One vector is turned by the same rotation once a tick. Each row is the vector after some number of ticks, and that number follows the row.
The counts run from 0 to 335.
[-14 -35  -1  23  18   8  25   0 -31 -21 -10  12 -56  42  20] | 220
[-36 -16  11  -1  -5  10  27  25  -9 -11  -3  50 -19 -26  66] | 322
[ -9  15  -9  93 -32  36   1  13  -2  -8  22 -31 -12   1  -5] | 90
[ -7  20  19 -31 -49   4 -21  62  42 -19  28  31  28  -6   8] | 319
[ 39 -39   0   1  13  57   4  12  10   7  -7  -9  -8 -10   0] | 232
[ 11 -29 -48 -27   6  -8  -3  58   2  -8 -23  -6   4  27 -42] | 234
[-11 -22  -5  44 -13   4  32  21 -12 -37  14 -45 -46  33  -7] | 34
[ 19 -14  25  34 -11  11   3  33 -18 -18  10  -4  58   9   5] | 19
[  3 -31 -37 -12 -33  17  47  21 -18 -12  25  -2  11 -23   4] | 53
[ -4 -62   1  10  31  10   0  18 -19  -5 -23 -29 -39  35 -34] | 227
[-37  20 -34  20 -17 -16   6  54  -2 -13  24  59 -17  17  -8] | 325
[  4  10  14  47 -26   1   2  32 -11  14  30   8  41 -36 -11] | 256
[  8  -9  -2  37   4  64  -1   4  12   4  30  -2  -9 -39 -36] | 308
[ 40   0  -5  24 -15  14  14  -5  34  11  17  12 -35  12 -39] | 172
[ 15 -21   3  10 -23   5 -12  26   8  12  42  61 -43   2 -26] | 62
[-40 -41 -18   8  29  -2 -38  47 -31  12   8  -3 -17  19  10] | 201
[-30  23  -1  25   2  26 -11  33  14 -77  -5  31   5  19  36] | 269
[ 25 -60 -21  -2 -41  26  42  -6   4 -20   2  -3 -41  -6  -1] | 297
[-20   5  21   7  -4 -18 -24  24 -20  21  54  58 -34  21 -38] | 254
[ 21 -23   6  15  -2  31  27  26   2 -89 -14  28 -27   0  -7] | 295
[ -3 -14  -5  17 -62  48  19  15  33 -64  14 -34 -21  -9   4] | 109
[ -5  17 -13  46  11  20  11  17  24 -56 -15  -5 -54  -1  12] | 32
[  2  10  19  -3   8  -6 -18  73  -1  -2  19  52  13  21  -6] | 261
[-39 -30  -9  -6 -10  13 -52  48  17  24   9 -19 -14 -32  35] | 259
[-13 -56   5   4 -40  11  27   2  -8   6  -5 -25 -48  10 -11] | 169
[-19  14   8  61 -28  -1 -11  35  12 -31   3  -9  13   4 -23] | 275
[ 54 -20   4  12 -26   7  36  29  29 -19  18  -7  20  -9  -6] | 237
[-49 -13  10  16   1  54 -37  -8   3 -23  40  10 -47 -47  12] | 251
[ 19 -24 -11  -6  16  13   1  49  28  33 -29 -14 -27  19  29] | 157
[-18  22  14  -1 -11  39 -21  42  25 -25  10  67   3 -15  20] | 134
[-23 -34   3  33  39  34 -38  24  17   1   1 -14 -17  21  15] | 149
[ -7 -31  22 -40  -1  34 -50  27   0  27  26  14 -42 -19 -30] | 311
[ 10 -14  -7  12  41  54 -35   0  20  17  19  37 -33 -32  14] | 123
[-17 -52  -3  27  -6 -22  10   1 -20 -10  -4  -3 -44  34 -17] | 35
[ 13  14  10  81  18  30  13  27  26 -16   2  -3 -48  17 -22] | 224
[ -3 -23   5  19 -19 -27 -25  59 -26   0   6 -33  18  47  -8] | 151
[  3 -20   9  42  10  36 -14  10  -3  12  23  12  20 -37   8] | 71
[ 38  39  -9  50   5  43 -15  12  29  20  32  50 -40 -16 -29] | 307
[-11  26  12  48 -24   5  10  36  20 -62   8 -14  35  -7  16] | 83
[ -9 -50   6  -4  -8  17  17  10 -21 -28  13  49 -51   5  20] | 2
[ -8 -28  -7  26  22  62  12  -3  10 -38  10  -5 -71  24  -1] | 168
[-25 -36  31  -1 -24  21 -14   9 -40   5  28 -11 -16 -36 -33] | 252
[-34  -9  20  44 -24 -44  32  41 -19   4   2  30 -26  43  39] | 272
[-11 -46 -49 -11  -8   3 -25  48 -15 -13  26   4   2  -5 -46] | 125
[ 10  35 -14  40 -56  30  12  -3  19 -54  23  -6 -23 -19 -31] | 301
[  0 -38 -27 -16  -6  23   9  42  72   1 -26  11 -34  50 -13] | 292
[-34 -46  15  27  14   9 -14   4 -10  -7 -22   7 -16  40 -13] | 92
[ 15  47 -21  47  32  49   7   7  22 -49  31  15 -55 -19 -23] | 115
[  5   6  -4   2  10   5 -28  59  25   7 -12   5  -1  43  32] | 209
[-10 -41 -24  28 -20 -19  36  17 -29   5  13 -13 -39  24 -52] | 170
[ 27  10 -50   3 -32 -11  23  37  41 -32 -13  26 -48  33 -34] | 107
[ 41 -18  10  -1  11   6   7  54   2 -18  17  12  -8  55 -51] | 43
[  1 -48 -22  41  34  42  27  17 -21 -28 -17 -10  -9   3 -51] | 174
[-17  19 -35  -4  -7 -12 -12  48  14  13  11  60 -28  -9   0] | 190
[-30 -43  27   5 -29   1  -9  -5  -7  10  40  24 -26 -16  27] | 195
[ 23  19 -44  36 -18  11  41  33  14 -42  -2 -25  -6  14 -31] | 166
[ -5 -17 -22  31 -46 -41  11  40   0   4  -5 -14  -3   9  18] | 215
[ 14 -39 -15   6   7   5  -7  46   1  -7 -32  -5   0  49 -26] | 99
[-13 -42  12   5 -12  -4   8  15  20  27   5  -7 -63  50  32] | 221
[-13 -25  14  38  -9 -24  14  19 -26  -1  23 -26 -17  51 -20] | 279
[ 34 -26  13  -3  -2  47  -1  25  23  -7   1  20   5 -51  -9] | 180
[-40 -37  -3 -21  -4  29 -54  18   5  38  51  -1 -25  -9 -17] | 67
[-42 -15   5  13   6   1  -5  25 -52  10  59  28  -9  -2 -37] | 253
[ 36  -9  14   4 -24   4  -2  28  30  25  45  -1 -32   2 -31] | 120
[ -9 -31   5   0 -33  21 -24 -10 -20  16  37  12 -68  -2  -3] | 304
[ 20  -3  -8 -10 -60  30 -22  38  33 -17   3 -20  -2   1  -3] | 293
[-26 -18  41  10 -30   0  -7  17   2  19  38   5 -24  42  30] | 330
[  9 -36 -52 -21 -33  30   9  17  27  30   9   9 -33 -26  24] | 240
[-29 -58 -10  34   3   2  11   8 -23 -10  -3 -52  -3  12 -35] | 226
[  9   5  31   6  -9  16 -27  38  16  38  58  28  -5 -24 -11] | 255
[-19  -4  15  40 -11  38  -6 -14  23 -47   0 -31 -46  20  26] | 33
[-27  41  -5  13   0  23  -6  38  18 -20  55  38 -15 -27  -4] | 6
[-49 -14  36   1  20   8 -43  26  -3   7  38   0 -40  20   6] | 202
[  7  -3 -32 -21 -32  10   5  30  38  -4  -9  38 -57  -9   5] | 55
[ -6  23  -8  60  -6 -20   5  42  11   5  10  25   1  58 -28] | 88
[  0 -39  14  39  35  11  18  45  -7  -9   6   9  23  16  32] | 20
[-25   6  35  21 -25  36   9  21  18 -28   5   9 -11 -13  61] | 270
[ -4 -26  49  13 -37 -16 -31  55   9  28  36 -31  31  25  -6] | 203
[ 19 -39   8  51  18  47 -11   7  19  -1  17 -27  -9 -13   8] | 97
[ 66   2  -8 -13  -3 -11 -24  46   9  -3  34  42   6  34 -92] | 178
[ 24 -22 -25  26 -66 -18  11  11  -3  -6  11  12 -24   0 -27] | 113
[ 12  25  40   3  -3  29 -27  40  41  26  36   8  18  12  24] | 18
[ -5  29  -4  56  -3 -50  11  33 -29   4  19  14  14  23  -5] | 332
[ 26 -13  24  30 -14  47  14  21  32  -7 -18 -24  40  18  12] | 154
[-13  37   3  47   3  26  -9  34   4 -39  10  34  -6   0  12] | 141
[-12   7  25  41 -33  14   9  13  11 -34  16 -26  -9  13  22] | 218
[ 24   1  20  43  -2  14 -16  13  35   6  19  -1 -38  32  10] | 281
[ 10 -21 -30 -36  -3  40 -24  43  45  40   7  17 -31   0  -4] | 183
[  2 -37  -8   7 -15  -2 -33  36  10  28  -5 -35  11  11  50] | 22
[-73 -18  24  66 -19 -10 -10  21 -33 -41  12   4   6 -11   1] | 328
[ 19 -48 -38   5 -51  14  10  35  21   7  -9 -22 -22  13  20] | 105
[ 15  -9  -2  35   3  58   3  11  16 -12 -14 -25 -18 -13  -8] | 225
[ 21  15  60  -8  15  43 -18  36  17  -5  18  50  22  11  20] | 262
[ -4  25  32  61   2  32   1  -1  37  -4  -1  17 -16  10  11] | 89
[-16  -7  33  23 -48  34  19   9  -2 -45  -6 -33  20  11  63] | 26
[ 37 -22 -25  58 -30  26  14  -2   9  11  11 -29  -6 -12 -17] | 173
[ 12   8  22 -40 -26  23 -30  28  25   1  36  23  13  -4 -11] | 127
[  8  13  -4 -15  -6  54  -7  29  53 -45  12  25 -28 -19   2] | 243
[ 22 -31  18 -18 -26  19   0  30  66 -22  25 -28  11  31 -15] | 101
[ 38  -2  17  52  33  30   1  18   6   2  -8   3   6  30 -18] | 96
[-15  26 -18  33   7  51 -23   8  -2 -14   8  42 -16  -9 -17] | 250
[  3 -52  -5   4  -2  31 -28  23  34  23 -21 -41 -35  43  18] | 285
[ -3 -50 -23  10  -1  19  44  -8 -15 -25   2  35 -55  13   3] | 111
[-11  14 -31  23 -41 -21  34  39  32  12  20 -16 -14  22  22] | 30
[-28 -62  -8  26 -20  24  -6  47   3  14 -11 -21  35  -4  24] | 207
[-18 -46 -28  -3 -16  12  27  16 -24 -10  24  43 -50   6 -15] | 246
[ 36   6  -3  74  -2  -3  21  21   9 -17  11 -54   3  13 -52] | 38
[-18 -17 -33 -15 -46 -28 -23  70  -3  15  17   6  13 -13  -1] | 132
[ 18  -4  42  32 -21  10 -12  35  -5 -24  31  15  49 -36  42] | 263
[ 36 -10  16  -6  -5  22  27  32  12 -47  -1 -39  31   8 -34] | 102
[ 12 -53   6  -1  -7  41 -16  10   6  16  -8 -76 -44  22 -33] | 41
[ 18  12 -17  27 -52  11   7   2  15 -58  11  26   4 -21 -37] | 57
[ 16 -17   3  18   5  30  14  30 -37 -16  16  49  36 -26  -6] | 129
[-19 -40   6  -7 -37  23  18 -12 -13  13  26  -8 -42 -20  16] | 60
[-27 -31   9  -6   1 -13 -40  63 -28  26   0  14   6  35  -6] | 16
[-13 -44 -24  29  15  25  -2  35 -30  -5  13 -17   0 -46 -27] | 309
[ 11 -14 -25  40  16  25  16 -10 -16 -52 -14   9 -27 -21 -38] | 302
[ 18  12 -16 -11 -14  23  31  23  30 -31   0  -2 -30   6  -8] | 108
[-21  -4  23  47 -53 -27  19  26 -10   9  16 -15 -22  38 -16] | 87
[ -8 -12  -7  -1 -28  16 -42  62  10  30  -1  17  -6  -2  53] | 266
[-14 -20 -15  -1 -36 -16   6  75  12   6 -15 -32  13  34  -5] | 23
[ 10   7  27  72 -16  11  13  21   3   6  24 -12  45   8   8] | 147
[-48 -38  -1   1 -47  13  25  30  -2  30  31  28  -7 -31  49] | 323
[-47 -19  -5  50  11  20 -23  34 -14 -15  26 -16  21 -32  -2] | 200
[-22 -34 -57 -11  -7 -20  -7  70 -24 -11 -13  28   8 -19  19] | 317
[-13 -42  -5  19 -21  12  28  16 -48 -50   6  47  12 -26  -1] | 1
[ 44 -37  -5  -9 -22  36  33 -21   2 -51   4  33 -18  -2  40] | 296
[-18 -45 -14 -17 -25  22   4  25  -3   8  21  13  24 -31  15] | 316
[ -3 -20 -13  81  37  -5   4  34 -17  -3  -2  12  45  25  -9] | 148
[-17  12  -1  -5   3 -11  -5  61  -2 -35   5  13  -5  27   2] | 24
[-12 -40  -7   5 -53  17  43  -3 -18  14   9  21  21 -40  15] | 188
[ -8  29 -21   4 -44  19  -8  25  47 -24  34  34 -42 -19  -3] | 191
[-22 -49 -26  18  29   0   7  37 -28   7  -2  47  12   0  32] | 265
[-23 -40   0  21 -38   0  20  17   8  10  -6 -28  -6  10  51] | 214
[  9  -7   7   6 -26 -12  24  28  34  11 -13 -20 -51  38  60] | 29
[  8 -24  37  35   6   3 -17  33  17  42  24 -23 -40  39  12] | 93
[-39 -31  38  27  -8 -34  -4  13 -61  18   6   9 -29  47 -17] | 144
[ 21 -31  44  15 -18  36  32 -12  37 -51 -12 -12 -14  -3  39] | 161
[-33 -31  13  20  13  22  -3   0 -21  -3  21  46 -43   5  17] | 194
[ 39   2   7  35  -3  32  13  13   6   3  23 -21  34  34 -48] | 230
[ 51  -4  -2  52 -11 -11  31  45   0  -4  11   0   8  59 -33] | 95
[ 11   0 -21  15 -18   6  14  60   8 -56  -1  -2  24  31 -12] | 159
[-40 -34  28  31 -34  12 -12  -2 -27  -5  16 -38 -38  15  13] | 278
[-34  -4  29  54 -11  46   5  15  26   1   8 -28 -13 -13  23] | 334
[  3 -43 -27  -3 -49  37  30   0  17   2  28   0 -65   7  22] | 112
[ 20   6  38  10  -8  44  10  31  43 -49   3  23  -3  27  58] | 25
[-24 -10   6  30  -1   6  15   1  -8 -12  -3   6 -49  12  51] | 85
[-22  23  10  61  25  30 -10  34 -18   6  14  36  20   6  -5] | 13
[-38 -28  17  66 -15  10 -10  23 -19   3  24 -56  -6  -1   4] | 335
[ -9 -11   1  52 -36  32 -17  -3  17  20  50  17  22 -36 -23] | 64
[ 24   1 -12   4 -53  -1  -2  26  19  14  47  19 -22 -22 -11] | 248
[ 31  -4  -7  33   3   7   3   7 -15 -10  48  60 -24  19 -66] | 306
[-37 -14  28  45  27  41  -3   8 -18 -29  -1 -20 -41  23  21] | 277
[-13 -11 -13  37   4  28  26   3  11 -42 -17   5 -31  16  -9] | 167
[ 19 -31   7   5  -1  76  -6  29  33  13  22  19  12 -33  20] | 315
[ 67 -29  18  15  12  38  30  13  40 -18  -4 -14  12  15  16] | 289
